Where one turn sends some rows of the set: a few examples, then the rows asked:
Kipeb: [ -8 -20   3  30  26   7  27   8   3 -10 -19 -21  -9  19  36   2 -11 -14
 -34]
Loz: [  1  -7  16  -4   1  38  27   8  -4  11 -44  20  10 -18 -24   1 -25   4
  12]
Suve: [ -9 -30  37 -23  16 -32  30   8   8  16   6  13   5  20  -4  -4  -5 -28
 -12]
Gusup: [-14 -32  16 -29  12 -24  27   5   5  -8  10  15  -5  35 -10   4 -21 -27
 -16]
Memu: [  3 -17  23  28  21  -5   5  -8  -4  -4   2 -10   3  14  30   1 -10 -31
 -27]
fusik: [ 14  -7   5 -23   0   0  11  25  26  37 -21  14 -23 -21  28   5   4 -35
 -39]
gud: [ 18 -48   5   7   6   4  -6  35  35  28 -29  27  -7   0  29 -13 -19 -28
 -19]
Voro: [-22 -34  19 -25  20 -22  54  25  15  12 -15   4  -6  25  -1  -3  -5 -11
 -19]
riro: [ -1 -31  10   7 -15   2 -12  31  39   6 -31  26 -12  27  16 -17 -32 -38
   3]
Memi: [ -3  -3  18  34  13  -1   3  -5  10  -3 -12  -9   8  15  37   4 -12  -5
 -30]
zil: [  5 -24 -43  14 -13  36  38 -11   4  -1 -13  15  -2   4  -1  -5   6 -13
  14]
bopup: [ 13 -31   3   5   6  45  26   1   3   4 -38  19   4 -14 -10   2 -32   5
  22]
vuk: [  0  14   1 -33 -19  -9  15  27  24  23 -16  12 -13   0  26   6 -13 -35
 -41]
suzos: [  5 -25 -25 -16  -9  25  42  -8   8   9 -21  38  -1   7 -19   1   3 -13
  29]
belu: [ -3  22   8 -23 -22  -1   6  15  25  15 -22   5 -32  -1  20   5  -3 -46
 -24]
Tumuz: [-19  -7  10  28  24  -2  11   3   2  -5   4 -12  -5   9  34  -1  -5 -24
 -33]
Dak: [-31 -33  25 -15  20 -28  31  23  17  13   6  16   2  21  -1 -10  -7 -19
 -12]
riki: [ -2 -12 -44  -2 -18  26  41  -2  10  -1 -17  21  -2   0 -12   0  12  -7
  16]
Gez: [  9 -17  15  -6   2  37  21   2  -3   7 -46  24   7 -16 -17  -9 -34   3
  16]
dulu: [ 21 -46  -6  -7  -4  -6  -4  31  42  10 -19  15   7  17  28 -15 -35 -32
 -13]
gunob: [ 12  -8 -34  10  -7  41  30 -20  -1  -2 -22  21  -6  -1   3   8   4 -15
  17]
Fudul: [ 19   3  -8 -34 -11  -8  13  17  29  18 -10  -3 -12 -10  31   6  -8 -40
 -38]
Dad: [  9   5  13 -12   0  39  25  -6 -10   8 -42  14  -1 -27 -12   0 -24  -1
   4]
Zana: [-18 -19  35 -25   7 -33  32  14  24  20  -7  18  10  22  -3  -1  -5  -2
 -13]
ruko: [ -1 -24 -37 -10 -16  24  50  -6   7   8 -11  23  -3   3 -15  -4  11 -13
  18]
kelun: [ -5 -41  -3   7  -5   2   0  29  54   8 -18  17  21  24  19 -11 -32 -33
  -6]
viz: [ -1 -19 -45   8 -16  29  35  -1  11  -4 -18  22   1   4 -10  -3   7  -6
  19]
bopo: [  6 -31  -1   8 -12   0  -8  37  34   9 -26  23   5  24  32 -13 -42 -28
 -20]
Sog: [  9  -3   4 -21   2  39  40  -6  -4  12 -32  12  -7 -28 -13  14 -15   1
  10]
fem: [ -4 -14   4  11  15  -1   8 -11  -7 -24   8  -7  -9  27  19  10 -23 -30
 -31]
vodok: [ -8  18  -6 -25 -13   0  19  11  38  17  -8  -5  -2  -7  24  13   0 -42
 -36]
votas: [  3   0  13   2   1  42  25   3  -8   8 -44  15   7 -22 -18   4 -23   3
   7]

Kipeb turns into riro
Zana turns into vodok
Now find these:
Dak turns into vuk
votas turns into viz
dulu turns into Suve
gunob turns into bopup
zil turns into Gez
Gusup turns into fusik

Where one turn sends some rows of the set: a few examples, then the rows asked:
zome: [ 36  11 -17 -35 -15  20  -1 -14  22  17  10  39  19  20 -10   2 -31]
febu: [ 29  27  31   6  12 -14 -22  -7  30 -27 -10   0  30  55   8   7 -12]
raz: [ 39  -6  21 -35 -21  16 -13   2  23 -42  51   4  49  22 -28  -5 -26]
vuku: [ 33  -5  35 -43 -32   4  14 -37  18 -33  23   9  49  25   2  -1 -25]
fir: [ 39  34  40 -22 -20  10  -9  -6   3 -40  -7  39  46  17  10   1 -21]
bov: [ 32   2   5 -18 -12   6  11 -33  19 -18 -14  39  48  22  -4   0 -10]
kos: [ 54  12  14 -51 -22  27 -20  -9  19 -35  33   1  22  11 -21   9 -57]
mevop: [ 52  24  -4   0   4   0 -22   9  35   3   9 -10  10  45  -3  29 -22]
Pob: [ 44  11  24   9 -14  -8  -8 -17  30 -36   0  11  29 -15 -21  13  -3]
Ledo: [ 35  14  31 -29   7 -52 -10  12 -10  -5   2  -6  16  21 -24 -22 -30]
Pavi: [ 37  40  11 -52  -5  25 -16 -13  10 -24  10  21   8  29 -19 -12 -63]
Nesu: [ 33  19  47  -9 -11 -12 -10 -34  26 -54   1   2  24  -5 -19  -4 -23]
nuko: [ 65  30   7 -15 -26  18   9   1   4 -25  -3  26  41  13   0  27 -18]
dubo: [ 59   2  22 -28  -5 -47 -10  12  -6  -6   4 -19  17   4 -24   5 -31]
Rif: [ 20  14  40 -25 -14   6 -12   1  14 -46  26  30  57  31 -11 -22 -14]
lisut: [ 46  32  15   3   7  -5 -27  -4  30 -13 -17   1  15  42  11  26 -22]
rutol: [ 46   3  19 -24   2 -50  -3  20  -6  -1  15 -15  21  18 -32 -11 -22]
Rosu: [ 25  36  27 -24   7  -5 -31   3  31  -5  27 -12   2  62   1  -3 -41]
falu: [ 28  40  -8 -32   5  19   8   1   8 -13  15  29  23  49 -32 -22 -35]
Pomeg: [ 28   4  35 -58 -33   9   6 -31  18 -19  37   9  34  27   2  -8 -41]
Ponep: [ 35  12  30 -26   8 -52 -13  14  -9  -5  -1  -2  17  19 -24 -21 -27]
lepa: [ 37  60  14 -21 -16   2   3   0  15  12  21  16 -13   8 -14  -2 -35]
Fug: [ 39  28  41 -28  -7  -5 -32  -7  31 -21  24 -25   7  48  12  14 -45]
faset: [ 49  16  32 -31   0 -48 -17   9 -12  -4  -9  -5  10   6 -15  -5 -37]
tuliv: [ 52  26 -18 -14 -10  19  21   9   8 -12  18  21  40  36 -28   8 -13]
ludem: [ 49  15  34 -33   0 -49 -15   6 -11  -7  -8  -9  10   8 -16  -6 -39]
tuta: [ 25  49   9   1  -5  -4  -1   8  19  10  11  35   5   9 -20 -11  -9]
belob: [ 47  10  37 -14 -10  -9 -20  -5  35 -31  29 -34  27  47   4  24 -26]
nuno: [ 46  -1  19 -22   4 -51  -6  18  -5  -4  12 -14  24  16 -32 -11 -21]
viro: [ 33  10  33   2   3 -16 -15  -4  35 -33  18 -20  40  58  -1   9  -8]
Beba: [ 46  44  17 -32 -24   2  13  -7  19  -3  46 -13  -9  11 -25   3 -42]
Muz: [ 59   4  21 -27  -6 -46  -9  15  -8  -1   5 -17  15   5 -22   6 -31]
Gabo: [ 36   9 -11 -23 -10  14   4 -24  20   2 -12  44  32  18  -6   4 -19]
mem: [ 29  12  -5 -50 -20  19  -1 -12  21  17  35  28  16  28 -11  -8 -39]
kufup: [ 20  23  48 -23  -8 -13   3 -31  25 -49  29 -10  19  17 -30 -24 -30]
ziv: [ 24  12  19 -60 -27  14   1 -20  19   1  44  18  21  31  -4 -14 -45]
Kuvi: [ 32  -6  22 -26 -21   2  16 -37  18 -33   3  22  56  25  -2   0 -12]
vapen: [ 33  27   2 -10  10  -2 -22  14  36   6  29 -11   8  61 -11   6 -26]
vibi: [ 34  22   6  16  -7  -8  -2   3  28  -9   9  26  25  -2 -27   0   8]
lun: [ 31  27  29 -31 -16  -6  16 -18  24 -27  54 -23   9  22 -38 -14 -35]

vuku turns into Gabo
rutol turns into dubo
Now find these:
falu turns into raz
lepa turns into kufup
viro turns into mevop

